In the data rows, the value 128 means zero.
Here are some numbered points:
tensor([113, 156, 139, 162, 112, 183,  87, 165]) 0
tensor([172, 129, 132, 182, 114, 142, 142, 126]) 1
tensor([137, 141, 125, 110, 111, 147, 123, 185]) 2
tensor([142, 100, 125, 122, 125, 141, 167, 117]) 3
tensor([115, 138, 140, 118, 130, 122, 152, 106]) 4
tensor([104, 140, 169, 132, 136, 139, 128, 134]) 5
tensor([136, 119, 109, 126, 136, 179, 125, 162]) 6
tensor([113, 115, 122, 113,  83, 149, 116, 161]) 7
tensor([163, 117, 172, 104, 142, 163, 151, 190]) 8
tensor([111,  61,  93,  93, 120,  16, 157,   0]) 9
tensor([168, 126, 117, 128, 133, 144, 169, 127]) 10
tensor([133, 165, 173, 105, 120, 140, 114, 134]) 11
tensor([104, 124, 129, 151, 151, 134, 181, 200]) 12
tensor([ 76, 169, 134,  91, 120, 196, 152, 120]) 13
tensor([ 62, 151, 125, 104, 184, 117, 200, 255]) 14
tensor([125, 154, 147, 152, 113, 143, 133, 161]) 15
tensor([164, 154, 172, 115, 142, 116, 154, 155]) 16
tensor([243,  69, 131, 142, 109, 160,  78,   8]) 17
tensor([148, 125, 113, 149, 101, 120, 107, 103]) 18
tensor([ 88,  93, 144, 169, 108,  92, 102,  17]) 19
tensor([ 83, 141,  92, 113, 126, 132, 127,  89]) 20
tensor([165, 115, 113, 145, 107, 135, 128, 175]) 21
tensor([133, 137, 137, 157, 123, 143, 143, 156]) 22
tensor([131, 120, 130, 135, 140, 136, 137, 134]) 23
tensor([139, 109, 129, 157, 117, 111,  83,  96]) 24
tensor([100, 115, 152, 120, 111, 142, 151, 144]) 25
tensor([128, 121, 110, 127, 143, 132, 126, 176]) 26
tensor([143, 103,  88, 137, 104, 131,  70,  54]) 27
tensor([190, 101, 127, 145, 144, 113,  87,  28]) 28
New points follow, each followed by the numbers of its three nearest points above by angle, nearest first.
tensor([ 75, 110, 126, 126,  99, 127, 145, 149]) ~ 25 7 14
tensor([140, 100, 121, 109, 141, 197, 115, 154]) ~ 6 8 2
tensor([ 80,  67,  81, 102,  38,  18, 132,   0]) ~ 9 19 27
tensor([117, 117, 104, 141,  98, 159, 123, 170]) ~ 7 6 2
tensor([129, 171, 119, 156, 146, 147,  97, 119]) ~ 0 15 24
tensor([143, 169, 121, 134, 134, 124, 166,  47]) ~ 4 28 9
tensor([124, 115,  91, 116, 120, 106, 145,  99]) ~ 9 20 27
tensor([118, 134, 134, 129, 148, 112, 135, 150]) ~ 14 12 26
tensor([173, 206, 162, 118, 124, 151, 120, 131]) ~ 11 16 15
tensor([125, 190, 121, 129, 130,  99, 136, 120]) ~ 4 11 16
tensor([ 81, 159, 122,  71, 162, 139, 155, 247]) ~ 14 26 2
tensor([  8, 137,  92, 121, 199, 104, 203, 255]) ~ 14 12 26
tensor([123, 103, 136, 155, 128, 122, 114, 129]) ~ 24 19 18
tensor([136, 156, 114, 109, 117, 153, 132, 159]) ~ 2 6 7
tensor([127, 184, 166, 147, 149, 204,  77, 230]) ~ 0 15 2
tensor([103, 147, 127, 115, 144, 125, 163, 121]) ~ 4 13 14
tensor([146, 126, 120, 139, 146, 104, 173, 133]) ~ 10 3 12
tensor([164,  82, 139, 126, 125,  54,  46,  97]) ~ 24 28 27
tensor([126, 109, 126, 139, 132, 144, 139, 113]) ~ 3 23 17
tensor([158, 142, 125, 117,  92, 114,  88, 124]) ~ 18 24 27
tensor([171, 165, 105, 155, 110, 145, 121, 127]) ~ 1 18 21
tensor([100, 105, 109, 102, 127, 126, 111, 140]) ~ 7 20 26
tensor([142,  93, 112, 135, 112, 134, 181,  89]) ~ 3 10 9
tensor([139, 108, 135, 114, 138,  82, 147,  97]) ~ 9 4 28
tensor([ 93, 172,  99, 131, 129, 124, 134, 138]) ~ 20 14 13
tensor([140, 125, 120, 109,  99, 153, 128, 136]) ~ 7 2 6
tensor([110,  69, 145, 100, 138,  19, 125,  46]) ~ 9 19 28
tensor([105, 106, 112, 127, 114, 135, 132, 154]) ~ 7 26 25
tensor([106, 111, 124,  73, 146,  43, 112,  92]) ~ 9 19 4
tensor([148, 166, 107, 134, 123, 141, 157, 112]) ~ 10 1 4
tensor([213, 148, 115, 106, 137,  75,  95,   0]) ~ 28 17 27
tensor([153, 127, 150, 125, 134, 148, 151, 176]) ~ 8 16 2
tensor([141,  74,  77,  78,  97, 149,  87,  64]) ~ 27 17 28
tensor([ 82, 134, 125, 109, 136,  90, 146, 154]) ~ 14 12 25
tensor([156, 145, 104, 138, 144, 211, 151, 205]) ~ 6 2 22
tensor([ 92, 146, 186, 183, 111, 121,  87, 127]) ~ 5 0 15
tensor([124, 120, 114,  87, 126,  43, 133,  66]) ~ 9 19 4
